Each row has a name. Each piece below is followed by the name of the row it came from, unless a question asks for something else. Each question is about the rows just above it.

6; 5; 27; -9; 31; 71; 33; 34; 2; 2; 43; 8; -10; 0; -10; -11; -23; -17; 68; -62; -39; -28; 29; -32; 8; -35; 12; 26; -4; 16; -30; -50; 55; -27; 60; -80; 24; 0; -19; -40; 4; -22; 24; -55; -45; -7; 23; 6; 8; -34; 34; 16; 48; -2 = piv
30; 20; 17; -36; -45; -1; 6; 31; -26; -9; -23; 31; -58; 3; -43; 10; 16; 27; 10; -10; -40; 28; -5; 68; 18; 18; -20; -64; -6; -17; -13; 18; -13; -28; 81; 27; -11; -25; 56; 45; 84; 3; 29; 8; 25; -34; 54; -40; -3; 51; 6; -20; 4; -42 = kug
6; 4; -34; -36; 81; 28; -25; -6; 51; 18; 17; 2; 56; 45; 84; 29; -10; -64; 10; -5; -20; -13; 6; 16; -17; -1; 27; -11; 31; 18; -40; 25; -26; 68; -3; -28; -13; -42; -45; -58; 27; -43; 18; 8; 3; -23; 30; 31; 10; 20; -40; 54; -9; -20 = Deg
15; -19; 64; 1; 39; -31; 15; -13; -23; -10; 7; 79; -2; -6; 23; -38; 23; -8; 14; -11; 22; -1; -19; 17; -69; -7; 69; -4; -25; 34; 48; 15; 21; -19; 18; -16; -13; 5; 81; 50; 42; 53; 45; 8; 21; 0; -10; -20; 46; 86; -6; -5; 33; 57 = kuf
-14; 50; -91; -28; -42; -30; 4; -75; -39; -24; 37; -82; 12; -30; -62; 2; -14; 51; -4; -18; -46; 19; -7; 41; 6; 8; 1; 40; 24; 17; 40; 40; 74; -4; -14; -5; -7; 33; 39; -33; -64; 39; -8; 34; 3; 63; -1; -12; -26; -33; -4; -26; 19; 8 = nuzuz
6; 4; -34; -36; 81; 28; -25; -6; 51; 18; 17; 2; 56; 45; 84; 29; -10; -64; 10; -5; -20; -13; 6; 16; -17; -1; 27; -11; 31; 18; -40; 25; -26; 68; -5; -11; -79; -50; -41; -3; 62; -29; -13; 30; 8; 25; 18; -20; 7; 33; -39; 33; -30; 25 = ripar
21; -5; 83; 60; -40; 10; 14; 68; 18; -73; 22; -22; -17; -23; 32; -43; 15; -4; 36; 24; 20; -16; 28; -35; -4; -2; 16; -17; -6; -10; 1; -64; -30; -61; 13; -7; 50; 53; 34; -4; 14; -35; 51; -53; 4; -53; 0; 51; 18; 44; 30; 11; 16; -20 = gaf
8; -28; 77; 62; -7; -17; 8; 63; -7; -21; 6; 6; -38; -28; -12; -33; 38; 9; -4; -7; 4; -6; 35; -31; 22; -23; 14; -13; -18; -36; 12; -74; -23; -79; 51; 27; 47; 63; 12; 14; 0; -7; 40; -48; -23; -58; -19; 46; 31; 60; 23; -37; 2; -11 = mir
17; 46; 0; 50; -2; 22; -20; 81; 42; -8; 14; 15; 45; 21; 53; -1; 79; -7; 86; 18; -11; -31; 64; 15; 34; -19; 57; 1; 39; 7; 15; -19; -38; -13; -7; -10; -4; 5; -6; -69; -5; -25; 48; -19; 21; -13; 33; 23; 23; 69; -23; 8; -10; -16 = kilak
26; 23; 50; 57; -38; 16; 21; 69; 27; -82; 37; -24; 12; -13; 47; -38; 24; -11; 68; 30; 14; -18; 43; -23; -8; -2; 37; -6; 25; 9; -3; -55; -31; -43; -12; -21; 25; 48; 45; -19; 21; -45; 55; -45; 23; -27; 14; 39; 12; 51; 24; 27; 16; -13 = pesun
12; -24; 89; 63; -20; -6; 6; 66; 3; -40; 7; -5; -36; -28; 4; -38; 28; 5; 8; 7; 13; -11; 28; -35; 14; -14; 9; -18; -21; -29; 9; -71; -27; -75; 40; 17; 55; 57; 16; 8; 3; -16; 44; -52; -17; -63; -14; 51; 28; 52; 26; -20; 7; -18 = fote
Put 6; 27; 51; -11; 18; -3; 18; 8; -34; 29; -43; 30; 3; 31; 17; -26; -5; 18; -36; 16; -20; -28; -6; 54; 28; 4; 45; -17; -9; 6; 10; 10; 3; -64; 81; 20; -25; -13; -40; 84; -40; -23; 27; -42; 56; 68; 31; 25; -45; -20; -13; -1; -10; -58 back in order: which row is it? => kug
Which row holds 8; -10; 0; -10; -11; -23? => piv
Put -55; -3; -21; -18; 48; 69; -11; 14; -27; 25; 30; 37; 51; -13; 39; 55; -19; 50; 27; 24; 16; -43; 27; 21; -45; 47; 25; 57; 9; 21; -31; 23; 23; 26; 12; 37; 68; 16; -13; 45; -45; -2; -24; -12; 43; -38; -23; 12; 14; -8; -6; -82; 24; -38 back in order: which row is it? => pesun
Put -69; -38; -31; -25; -23; -20; -19; -19; -19; -16; -13; -13; -11; -10; -10; -8; -7; -7; -6; -5; -4; -2; -1; 0; 1; 5; 7; 8; 14; 15; 15; 15; 17; 18; 21; 21; 22; 23; 23; 33; 34; 39; 42; 45; 46; 48; 50; 53; 57; 64; 69; 79; 81; 86 back in order: which row is it? => kilak
-20; 6; 4; -34; -36; 81; 28; -25; -6; 51; 18; 17; 2; 56; 45; 84; 29; -10; -64; 10; -5; -20; -13; 6; 16; -17; -1; 27; -11; 31; 18; -40; 25; -26; 68; -3; -28; -13; -42; -45; -58; 27; -43; 18; 8; 3; -23; 30; 31; 10; 20; -40; 54; -9 is which row reordered? => Deg
Where do 50; 42; 53; 45; 8; 21; 0; -10; -20 appear? => kuf
which: -82; 37; -24; 12 => pesun

27; 9; 17; -20; 29; 26; -52; 6; 9; 32; 55; -6; 26; 10; 16; -80; 0; 22; 21; -15; -4; 51; 3; 27; 6; -4; 10; -6; 37; -25; -1; -5; 5; 101; 14; 70; -42; -29; -20; 8; -11; 34; 55 -> vov
-11; -20; 9; -6; 0; -1; -6; 3; 51; 14; 34; 6; -5; 5; -4; 55; -20; 8; 29; 70; 37; 32; 10; -25; -80; 6; 27; -52; -15; 17; 101; 26; 55; 10; -4; 21; 22; 26; 9; 16; -29; -41; 27 -> doro
26; -21; 3; 6; -31; -14; -3; -7; -46; -12; -38; -18; 3; 8; -7; -46; -5; -29; -6; -56; -62; -42; -1; 47; 59; 1; -43; 89; -19; -23; -88; 1; -4; -45; -18; 1; -9; -6; 15; -9; 29; 24; -10 -> vip
Which row holds these entries in another order? 27; -41; -29; 16; 9; 26; 22; 21; -4; 10; 55; 26; 101; 17; -15; -52; 27; 6; -80; -25; 10; 32; 37; 70; 29; 8; -20; 55; -4; 5; -5; 6; 34; 14; 51; 3; -6; -1; 0; -6; 9; -20; -11 => doro
which: -5; -29; -6 => vip
which: 34; 55 => vov
Which row holds -25; -80? => doro
Which row holds 3; 6; -31? => vip
Put -6; 29; 26; -20; -25; -1; 55; 55; 3; -80; 10; -4; 37; 5; -15; 22; -11; 27; -6; 6; 14; -5; 17; 70; -29; -52; 26; 51; 0; 34; 6; -42; 32; 27; 8; -4; -20; 9; 16; 10; 9; 21; 101 back in order: which row is it? => vov
Which row holds -5; -29; -6; -56? => vip

-12; 30; 15; -33; 44; 12; -87; 17; -32; -57; 47; -65; 11; 66; -25; 55; 27  pefu
-14; 49; -49; 19; 57; -63; -58; -45; -13; 21; 51; 31; 9; 21; -17; -21; 14  Fofil
-20; -64; -34; 17; -84; 93; -40; 45; 52; -14; -29; -24; -35; 56; -34; 5; -108  Pib
42; 18; -8; 34; -33; 50; -36; 55; 36; -27; 40; 1; 68; 58; -20; 10; -53  Kuvi
-108; -64; 93; 52; -34; -20; 17; -33; 45; 56; -40; -14; -24; -35; -29; -84; 5  bele
which: 11; 66 => pefu
which: -108; -64; 93; 52; -34; -20; 17; -33; 45; 56 => bele
The row with -49; 19; 57; -63; -58; -45 is => Fofil
-24; -35; -29; -84; 5; -108; -64; 93; 52; -34; -20; 17; -33; 45; 56; -40; -14 is which row reordered? => bele
which: 34; -33; 50; -36; 55; 36; -27; 40; 1; 68 => Kuvi

11; -23; -6; 12; 4; 0; -5; 0; 6; 13; 26; -9; 13 : Mup
9; -34; -7; 8; 6; -1; -5; -1; 2; 12; 27; -8; 15 : tibuf
-24; -3; -22; 9; 16; 16; -8; -2; 14; 28; 4; -10; -5 : zofid
6; -84; 0; 5; 13; -4; -4; -2; 1; 16; 26; -10; 17 : gof
3; -55; -1; 7; 9; -4; -1; -3; -2; 15; 24; -10; 16 : pap
-23; -6; 12; 4; 0; -5; 0; 6; 12; 13; 25; -7; 15 : rutet
11; 6; -1; 3; 0; -5; -24; -3; -19; 2; 1; -2; -3 : vifi
3; -70; 0; 6; 11; -7; -2; -6; -3; 15; 24; -9; 14 : Modu
5; -81; 2; 6; 12; -3; -3; -4; -4; 18; 23; -9; 18 : Gorof
The row with 5; -81; 2; 6; 12; -3; -3; -4; -4; 18; 23; -9; 18 is => Gorof
which: -23; -6; 12; 4; 0; -5; 0; 6; 13 => Mup
which: -24; -3; -19 => vifi

68; -92; -105; 91 : ruzog
68; -105; -91; 91 : rupop
-97; 41; -60; 80 : vuto
-105; -91; 68; 91 is which row reordered? => rupop
which: 68; -105 => rupop
Which row holds these entries in another order? -91; 91; 68; -105 => rupop
which: -105; -91 => rupop

105; 1; -22; -2  dagiz
1; -23; 1; 104  ferev
105; 1; -22; 1  mif
-23; 105; 1; 1  Lefof
which: 1; -23; 1 => ferev
Which row holds these entries in another order? 1; -22; 1; 105 => mif
105; -23; 1; 1 is which row reordered? => Lefof
Put 1; -23; 105; 1 back in order: which row is it? => Lefof
which: 105; 1; -22; 1 => mif
Put -22; 1; 1; 105 back in order: which row is it? => mif

-10; 42; 4; -59; -33; 29; -34; -7; -14; -22; -11; 36; -49; -15; 38; -48; 30; -2; -18; 3; 36; 21; 25; 9; -23 : lufo
-9; -20; -3; 39; -24; -46; -2; 19; -17; 47; -5; -27; 3; -19; -37; 71; -46; 9; 5; 27; -46; 11; -77; -9; 28 : Nomeg
-25; -36; -2; 43; -30; -33; -6; 6; 13; 11; 37; -34; 38; -10; -32; 38; -7; -6; 41; 3; 36; -42; 25; 9; -23 : zab
-27; 3; 5; -20; 11; 27; -37; -19; 19; -5; 39; -46; 28; -2; -3; 71; -46; -46; -77; 46; -24; -9; -17; -9; 9 : Rigev
32; -7; -2; 10; 66; 13; 41; -4; 13; -3; -15; 0; 19; 31; 1; -9; -6; 2; -16; 1; 2; 12; -21; -16; -26 : rufu
66; -24; 32; 41; 2; -16; -3; 1; 13; -15; 13; -9; 2; -6; -16; 0; -4; -21; 2; 19; 12; 31; 10; -2; -26 : Gones
Which row holds these entries in another order? -77; -46; -46; -46; -37; -27; -24; -20; -19; -17; -9; -9; -5; -3; -2; 3; 5; 9; 11; 19; 27; 28; 39; 46; 71 => Rigev
Which row holds these entries in another order? 28; -9; -20; -3; 39; -24; -46; -2; 19; -17; 47; -5; -27; 3; -19; -37; 71; -46; 9; 5; 27; -46; 11; -77; -9 => Nomeg

-51; 44; -14; -59; 3; 73; -5; 52; 6; 31; 38; 9; 29; -10; -40; -38; -3 : bep
-20; -54; 24; 9; 23; -10; 10; -113; -21; -6; 2; -16; 12; -17; 7; -7; -11 : kepu
29; 9; -60; 5; -62; -20; -25; 109; -10; -48; -11; 3; -15; -2; -34; -25; -11 : tamin
-32; -14; -46; -25; -27; 8; -28; 4; -12; -33; -36; 3; -37; -1; -31; -26; 26 : Tar
52; 6; 31; 38 is in which row? => bep
which: 9; 29; -10; -40; -38 => bep
which: 29; 9; -60; 5; -62; -20; -25 => tamin
which: -62; -20 => tamin

0; 9; 55; -17; 41; -102; -3; 32; -30; 0; 30; -48; -9; -59; -67 = fet
-3; -67; 9; -102; 0; 0; -59; -9; -17; 55; 30; -30; 32; 40; -48 = soz
14; -61; 17; -125; 45; -7; -43; -43; -36; 0; 31; 5; 10; 1; -15 = numos
Put 55; 0; 40; -48; -9; 9; 30; 32; -3; -59; -17; -102; -67; 0; -30 back in order: which row is it? => soz
-15; 1; 10; 5; 31; 0; -36; -43; -43; -7; 45; -125; 17; -61; 14 is which row reordered? => numos
Which row holds these entries in another order? 30; -48; -102; 9; 32; -9; -67; -17; -3; 0; 40; -59; -30; 0; 55 => soz
which: -102; -3; 32 => fet
Which row holds 9; -102; 0; 0; -59; -9; -17? => soz
which: -59; -9 => soz

